One vector is turned by the same rotation once a step. Each row is the vector after some number of steps, and that number follows the row.
The counts run from 0 to 698.
[151  82 103 113 134 153 167 133 190 132 112 154  97 150 121 160 103 179
 105 137 167 131 177 144 143 164 138 113 108 109 122 143 139 156  89  96
 144 100 164 140 150 139 106 126 147 172 114 147  83 110 134 127  92 114
 115  98 120 149 136 155 126 113 123  75]
240
[114  84 104 126 148 114 141 151 157  90 106 144  85 153 134 195  90 150
  92 129 141 110 184 127 127 142 166 124 114 123 125 134 121 129 126 118
 158 121 110 129 170 120 102 151 147 166 101 168 124  97  95  88 101 113
  84  74 115 117 137 164 137 114 137  91]
507
[117 110 102 115 154 126 153 140 164 122 140 145 110 175 154 157  70 177
 139 130 137 129 165 151 157 157 141 106 119 108 103 121 175 126 101 120
 133 103 128 104 178 101 125 122 119 129 123 145  89 115 142 134 120  85
 124 130 115 126  71 140  91 117 148  63]
83
[ 98 125  97 128 140 134 161 124 155 119 136 142  76 159 151 187  64 174
 139 132 116 120 168 130 135 148 161 111  95 112 112  90 133 116 104 107
 126 124 119 132 179 138 153 128 137 149 118 143 102 137 120 136 130  89
  83  82  95 132 103 133 123 137 165  66]
622
[134 105  99 105 138 130 159 143 150 107 137 164 116 142 148 191  62 172
  86 118 158 102 192 139 131 132 149 113  98 138 117 122 131 143 125 122
 158 115 126 134 143 121 102 120 153 159 100 145 113 122 114  88  82  93
 102  77 125 120 130 165 133 128 139  90]
637
[119 102 110  97 131 104 145 133 143 114 140 148 106 155 171 204  77 170
 110 134 134 100 202 146 137 165 129  88 111 121 103 123 156 144 134 129
 155 124 114 127 160 106 113 138 154 127 108 144 103 119 121  94 103  80
 110  98 140  95  93 139 123 107 139  86]
455
[108 107 110 126 162 126 143 123 164 100 118 151  86 134 145 169  76 173
 150 142 136 105 174 139 157 147 119 113 109 115 123 132 142 149  95 131
 151 103 161 153 171 130 107 124 135 136  87 149  89  98 121 139 113 103
 109 124 100  99 126 120 124 105 156  47]
34
[ 94 118 109 114 140 120 154 125 156 106 147 149  83 164 152 199  80 203
 116 123 119 112 184 161 129 168 153  87 108 112 127 115 139 110 136 122
 133 122 103 136 180 119 144 141 143 152 119 155 133 131 124 111 122 116
  96  84 124 135  98 153 120 124 147 102]
231
[ 89 107 114 110 108 117 163 129 134 136 134 165 104 162 158 154  47 163
  95 151 130 122 164 126 135 159 162 140 113 110 110 112 136 147 108 107
 122 146 138 143 164 131 135 115 128 138 113 122 124 139 107 130 123  64
  79  93 120 130 114 157 112 124 150  60]
178
[106 110  91  97 128 150 159 126 160 144 132 168  89 182 124 150  69 192
 131 136 109 139 142 144 136 183 175 118 127  82 111 111 141 145  80 131
 113 105 119 129 159 120 110 141 122 145 110 147 127 105 116 135 138  93
 105 109  86 149 141 153 123 102 153  85]
256
[120  93 107  97 118 137 157 132 171 118 138 166  74 158 132 190 105 206
 122 122 140 116 167 174 130 202 139  86  99 124 115 137 123 142 119 125
 153 108 125 142 160 138 124 132 149 149  97 138 116 125 102 107 111 136
 126 103 122 120 147 141 143 100 140  86]
333
[112 106 100 120 110 140 145 133 146 131 139 170  88 174 115 157  67 176
 125 123 134 167 156 118 120 207 153 139 113 117 116 115 118 150 101 113
 133 120 132 139 167 137  92 144 134 146 104 164 127 104  93 128 137  94
 110 105  99 149 152 173 148 106 123  69]
74
[ 85  88 123 104 121 116 150 108 147 110 119 168  88 143 146 181  93 211
 107 136 124  88 161 164 140 165 153  97 117 114 131 146 121 133 118 124
 148 120 133 155 160 135 126 121 138 149  86 117 116 120  85 116 118 117
  89 106 108 112 147 126 130 115 155  71]
462
[113  98 111 117 122 113 144 115 155 121 145 150  96 149 132 176 103 206
 121 118 128 135 169 157 143 207 140 123 115  94 121 144 163 119 111 111
 123 106 130 126 194 113 122 147 124 143 119 145 105 122 124 128 129 109
 116 106 120 140  73 143  99 103 130  72]
364
[108  94 121 137 133 126 138 118 136 121 144 149 111 160 139 160  69 197
 112 112 131 127 165 120 150 187 147 119 113 123 148 149 153 106 116  93
 120 103 136 120 198 116 119 150 114 155 125 159 104 120 115 133 113  98
 109 114 111 140  65 145  97 127 142  66]
676
[111 101 101 106 157 126 159 122 166 129 125 151 105 169 153 150  81 207
 143 135 138 115 161 154 162 155 147 113 129  99 120 123 169 140  98 126
 128 106 135 134 163 116 126 123 123 143 121 132  87  91 153 143 113  86
 111 129 104 135  94 129  92 123 158  49]
627
[122  92 113 104 142 132 147 137 164 120 111 173  89 152 148 158  69 114
 107 159 144 126 177 134 139 153 140  86 100 110 115 131 146 180  86 107
 156  95 156 130 168 141  95 140 131 149  94 143 108 114 114 119  89 114
  98  81 123 119 121 121 129  81 145  79]
478
[122 108 114 130 128 122 152 124 143  96 144 144 106 135 134 165  69 221
 114 113 149 125 170 148 152 168 135 160 118 125 108 142 146 122 115 115
 139 115 155 123 176 116 100 111 134 136  94 163  95 112 112 128 129  77
 113 135 115 125 108 165 101 129 133  58]
3
[125  92  86 112 148 134 154 133 161 114 112 133  95 168 145 199  94 154
  91 136 122 104 197 137 127 143 157  79 115  95 104 119 121 134 106 123
 140 118 107 130 159 117 117 145 162 163 114 152 106 108 115 108  93 106
  88  65 108 118 120 148 137 114 144  99]
195
[111  96 102 128 135 137 173 141 172 127 122 140  97 175 145 164  90 210
 104 107 123 122 164 163 153 147 176 113 125 101 105 124 122  93 100 110
 135 129 116  99 175 113 140 118 136 145 123 147  96 121 111 141 126 102
  97 105  91 136 110 162 100 136 147  68]
286
[109 109  99 113 154 116 163 161 179 130 115 144  85 173 156 168  63 137
 138 149 151 137 183 150 154 135 146 118 100 119 112  88 159 161  99 116
 149 129 135 130 162 124 133 124 135 133 117 135  95 120 143 137 108  87
 108 103 126 122  97 155 119 104 150  58]
215
[119  70 115 128 119 126 130 134 142 107 120 143  93 186 128 180  92 179
  93 115 143 132 172 116 128 187 166 115 132 118 133 144 126 143 129 113
 144 128 100 128 162 124  92 170 141 155 113 174 119  89  87 112 115 108
 111  96 112 134 143 182 140 110 116  93]
690
[103  90 114 110 153  94 133 131 129 107 130 156 112 170 165 178  53 166
 105 123 129 104 163 136 157 156 156 116 130 120 116 140 158 134 125 132
 143 122 107 111 187 105 100 145 115 130 100 135 103 100 111 116 107  80
 106 127 128  95  96 128  93 110 139  67]
584
[138  85 126 115 138 128 144 131 148 121 131 162  98 162 142 162  78 158
 108 142 178 126 171 123 147 181 129 113 103 136 146 140 161 174 112  95
 142 103 152 152 154 146  95 146 141 161 116 142  84 104 136 113  81  99
 117  97 140 141 115 139 123 112 134  70]
631
[154  97  86 111 155 158 141 114 156 108 130 145  79 165 132 191  97 165
 137 126 139 119 171 130 138 177 132  89 110 128 121 129 130 145  98 121
 153  97 124 140 157 133  91 143 150 151  95 149  73 101 115 105  97 114
 122  97 104 111 148 120 151 131 130  73]
297
[105 111 128 112 124 116 170 142 162 120 153 176  90 155 141 175  61 186
  99 145 150 131 176 160 128 164 156 106  80 126 128 108 153 147 123  98
 132 108 143 131 182 130 137 126 124 157 122 149 129 156 134 108 100 104
 104  68 141 151  94 154 111 111 150  96]
362
[122 103  80 107 144 154 148 131 165 134 142 162  97 164 128 192  85 182
 126 117 123 124 157 147 125 179 169  83  98 105 107 117 122 102  96 121
 133  90 107 101 184 118 135 130 115 154 110 140 114 140 101 114 107 126
 114  75 108 127 121 134 133 125 136  92]
566
[ 88  90  92 114 160 115 137 159 147  91 110 160  98 184 158 176  54 158
 132 128 141 128 171 122 142 139 156 134 127 138 127 109 133 137 129 141
 148 132  94 138 164 113 105 150 127 133  98 161 126  88  96 115 119  94
 104 120 105 113 132 164 129 112 148  67]
171
[110  99 120 134 122 151 141 125 144 102 133 162  81 164 122 169  69 190
  93 124 115 110 156 139 128 166 174  96 107 116 140 141 100 111 114 100
 142 108 122 129 176 136 106 141 139 166 108 176 126 130  80 117 107 119
  95  79  99 128 143 154 136 116 148 102]
152
[114  73 104 116 134 130 152 150 160 102 107 175 109 157 135 183  82 152
  71 122 158 123 172 128 127 152 168 121 109 123 129 137 133 127 129 110
 146 112 126 117 171 119  96 151 129 159 104 151 131 120  91  93  90 118
  95  75 129 123 118 172 123  93 120  96]
508
[ 96 105  94 112 134 123 141 123 134 111 113 157  92 163 166 190  64 132
 122 140 110 109 161 126 139 151 164 109 121 111 104 119 125 124 106 127
 152 126 111 127 194 121 121 137 128 134  94 132 103 114  86 120 126  96
  81  93 104  88 133 118 127 113 155  69]
121
[ 83  96 113 141 133 123 145 131 140  90 138 152  85 158 146 181  74 192
 116 123 130 116 175 131 135 177 152 114 107 139 156 127 123 117 143 101
 139 139 121 159 182 138 139 154 133 170 114 162 129 126  92 125 120 111
  94  93  98 128 111 166 135 132 146  78]
543
[ 99 118 105 121 128 145 164 135 130 130 140 170 117 181 147 146  28 185
 105 121 132 137 160 124 140 148 175 144 111 112 115  98 132 122 113 119
 124 125 125 119 166 114 113 117 120 139 118 152 134 125 108 128 118  72
  91 102  97 148 118 177 115 133 146  71]
489
[ 97 102 117 152 159 129 136 138 134 107 127 131  98 176 171 151  51 155
 134 130 125 117 171 115 156 133 148 108 120 128 140 125 138 127 118 113
 143 125 131 132 182 123 118 148 126 145 113 162  98 105 110 133 112  81
  99 125  91 103  84 145 120 126 160  53]
396
[116  59 112 106 107 138 133 125 146 142 107 165 107 175 138 158  84 181
  85 130 145 125 167 110 132 190 166 129 138 114 139 155 114 160 110 113
 127 139 121 147 145 128  96 147 142 156 110 129 117 100  89 125 110  97
  98 106 112 143 145 172 131 115 128  65]
147
[142  95 104 144 132 150 142 148 177 105 121 134  75 166 113 159  86 159
 112 121 147 156 175 131 143 158 152 138 112 111 111 128 139 122  90  97
 139 105 151 112 173 127  88 140 139 148 100 200 101  97 121 128 125 112
 111 112  89 145 130 181 132 107 125  78]
654
[113  96  98 113 142 120 164 133 176 133 118 152  87 175 131 162  89 182
 120 128 145 152 163 137 139 177 161 147 109  93 120 116 159 138 100 115
 119 123 122 137 169 119 138 143 128 158 136 144 113 112 144 145 118 106
  94 100 114 172  88 165  97 112 141  72]
495
